In the rows, 128 means zero.
Each path below is one point turned by a fixed rotation once a step. After each direction that follows a path, write how fast that rotation turns it, in degrees per step (0 if it stays still).
Each turn is a multiple of 5 degrees from 10 to 175, or 0.
Each row of a path follows its step; steps can be skipped.
Rotation 1:
step 0: [144 123 131 118 125 133 127 117 138 130 138 131 111 121 121 116 127 118
 120 121 120 138 119 123 135 129 125 126 118 135 133 117 132 137]
step 1: [138 126 129 132 126 130 120 114 147 137 121 134 132 135 129 133 110 127
 128 144 123 124 133 133 132 122 137 136 138 126 114 131 126 136]
step 2: [122 128 130 142 150 124 134 127 137 121 135 127 124 132 134 121 127 117
 113 129 120 141 120 134 135 143 134 133 130 128 130 134 128 123]
step 3: [148 126 127 121 132 129 116 128 141 134 118 122 123 108 130 130 140 129
 124 123 137 133 124 138 121 132 133 139 133 130 119 126 122 122]
step 4: [127 124 139 134 122 123 143 128 139 150 136 136 134 136 131 133 127 132
 124 122 133 125 146 133 130 141 134 135 130 129 131 135 126 119]
step 5: [125 127 138 132 123 130 122 134 132 124 134 102 118 127 137 124 128 124
 132 120 117 124 123 124 129 125 140 135 121 137 133 133 118 109]
step 6: [125 124 126 131 130 132 135 137 139 136 118 125 131 109 130 136 122 130
 149 131 141 129 129 117 134 135 133 118 139 137 125 123 132 121]
step 7: [111 125 142 115 124 123 138 126 136 118 135 123 126 134 122 126 131 117
 132 123 135 113 128 123 117 142 139 132 121 121 125 124 135 132]
step 8: [127 130 122 128 134 123 126 131 130 127 142 123 129 121 135 143 137 134
 137 130 128 122 123 116 132 113 133 129 113 138 105 131 126 133]
step 11: [132 135 127 122 119 128 115 133 123 141 124 128 131 136 132 135 131 137
 132 125 130 132 144 117 117 119 129 104 126 123 122 136 125 138]
[127 125 124 126 132 127 127 128 126 129 130 128 133 126 129 131 131 128
 121 128 125 127 124 129 128 131 128 133 131 126 122 131 130 133] => 55
[129 122 129 128 125 129 134 128 127 127 122 125 125 123 123 132 129 129
 123 128 131 131 127 129 127 128 129 128 128 126 130 122 130 130] => 110
Rotation 2:
step 0: [125 127 134 115 138 141 116 134 123 133 143 113 122 129 135 126 122 115
 121 129 133 121 121 119 127 137 127 136 139 122 126 124 135 113]
step 1: [131 110 127 126 136 123 134 127 121 140 128 131 115 138 135 136 131 135
 124 128 128 130 128 130 121 112 128 134 135 133 114 128 105 122]
step 2: [136 144 123 122 131 132 130 122 128 147 123 144 113 124 132 119 136 134
 114 135 130 131 127 134 130 136 125 134 139 132 132 136 137 138]
step 3: [123 126 131 122 134 127 129 106 128 126 133 127 133 124 125 129 117 110
 126 127 141 126 138 138 141 136 110 132 136 136 130 125 120 122]
step 5: [134 152 125 124 118 127 139 122 125 130 130 121 136 117 133 124 122 130
 122 120 137 139 117 129 118 140 134 123 130 121 129 126 141 116]
step 6: [133 132 126 121 127 119 127 127 125 113 137 124 122 118 120 148 125 134
 136 124 125 130 128 133 135 114 117 121 128 124 132 116 116 111]
step 7: [130 140 131 122 117 135 123 135 122 137 110 131 119 126 133 130 126 133
 129 135 112 123 121 121 139 117 135 121 112 137 133 139 131 123]
step 9: [127 118 129 122 145 122 110 129 134 124 122 134 131 122 110 132 121 138
 130 120 113 124 126 118 122 118 113 127 129 130 125 125 132 139]
step 10: [139 133 139 123 126 127 118 131 130 142 122 130 146 140 134 117 124 119
 110 125 124 116 129 118 125 128 136 120 123 119 117 131 132 125]
step 11: [125 122 126 140 121 113 130 121 129 127 144 129 125 136 127 133 129 123
 116 130 110 141 139 135 123 125 126 130 140 112 120 121 126 127]
[128 127 127 125 126 124 126 131 124 126 128 130 129 129 126 132 126 123
 124 134 132 135 127 130 128 132 129 129 130 125 130 130 133 129] => 130
[130 126 124 132 129 129 130 131 125 127 130 134 126 130 123 125 123 132
 130 131 126 131 128 127 131 125 125 130 127 126 127 123 127 129] => 145
[126 128 127 127 131 124 124 128 132 129 120 130 128 129 129 124 128 129
 126 132 132 127 132 129 126 127 123 130 128 133 125 126 130 128] => 55
[131 130 125 130 125 128 128 131 129 130 129 126 123 131 131 131 135 128
 123 130 126 130 126 130 131 123 126 125 131 130 129 126 128 123] => 70
[131 134 126 128 135 126 130 129 129 127 131 132 128 126 126 130 132 124
 132 126 131 126 126 126 127 127 122 125 129 126 129 130 130 130] => 110
Rotation 3:
step 0: [127 132 120 135 132 117 120 119 128 138 118 121 124 131 120 122 118 135
 134 120 140 115 135 127 129 143 117 118 135 119 136 136 150 126]
step 3: [129 133 124 133 136 122 110 128 136 143 123 130 117 150 127 114 119 128
 133 119 140 120 133 129 124 139 125 115 133 116 123 131 131 132]
step 5: [112 131 124 114 133 109 131 128 131 136 119 120 129 139 124 125 139 130
 133 119 127 112 132 126 118 141 121 114 127 126 130 138 142 130]
step 6: [123 138 122 118 138 116 120 127 139 138 123 137 125 149 127 128 132 126
 126 127 138 115 131 131 121 147 113 130 130 118 130 135 129 141]
step 7: [115 142 120 133 139 123 113 120 135 133 123 126 105 143 135 131 126 126
 132 129 145 128 129 132 120 136 119 119 127 125 133 128 138 132]
step 8: [118 124 125 129 138 118 116 126 129 135 122 117 117 143 136 122 143 133
 124 111 140 124 132 128 114 130 124 112 129 133 123 131 141 126]
step 9: [116 130 126 121 133 116 113 136 132 131 126 129 118 147 123 122 144 130
 126 115 125 110 134 135 120 143 125 130 117 132 126 137 128 132]
step 10: [112 139 130 119 127 124 117 126 133 137 126 135 114 144 126 135 137 126
 145 125 142 117 129 132 131 143 123 116 118 122 133 135 126 132]
step 11: [110 136 133 131 132 129 120 117 136 133 119 131 126 137 137 128 146 124
 127 122 152 123 137 132 118 135 123 115 131 126 128 129 135 139]
step 12: [111 131 124 131 139 121 123 130 134 119 118 114 117 139 131 127 147 128
 116 124 138 127 135 132 123 143 123 127 116 132 125 136 140 138]
[126 127 128 126 127 128 128 122 129 128 128 129 129 126 132 129 130 132
 133 129 129 128 120 128 122 128 131 126 126 128 130 121 129 125] => 115
[128 133 131 132 125 134 127 127 127 131 128 131 126 127 129 130 124 129
 129 127 132 130 134 132 129 129 123 126 130 126 128 122 130 124] => 100
[126 129 127 133 126 126 123 124 128 130 130 129 127 123 131 127 127 129
 129 130 133 129 127 128 129 124 132 126 132 129 132 136 128 130] => 100
[130 131 131 122 127 129 131 128 130 130 128 132 125 127 131 132 131 122
 130 131 126 126 126 131 128 128 127 127 134 125 131 129 125 131] => 85
[134 125 131 128 129 128 126 126 127 130 129 133 136 131 129 126 131 129
 124 124 133 126 128 126 126 127 128 130 133 126 126 127 126 128] => 140
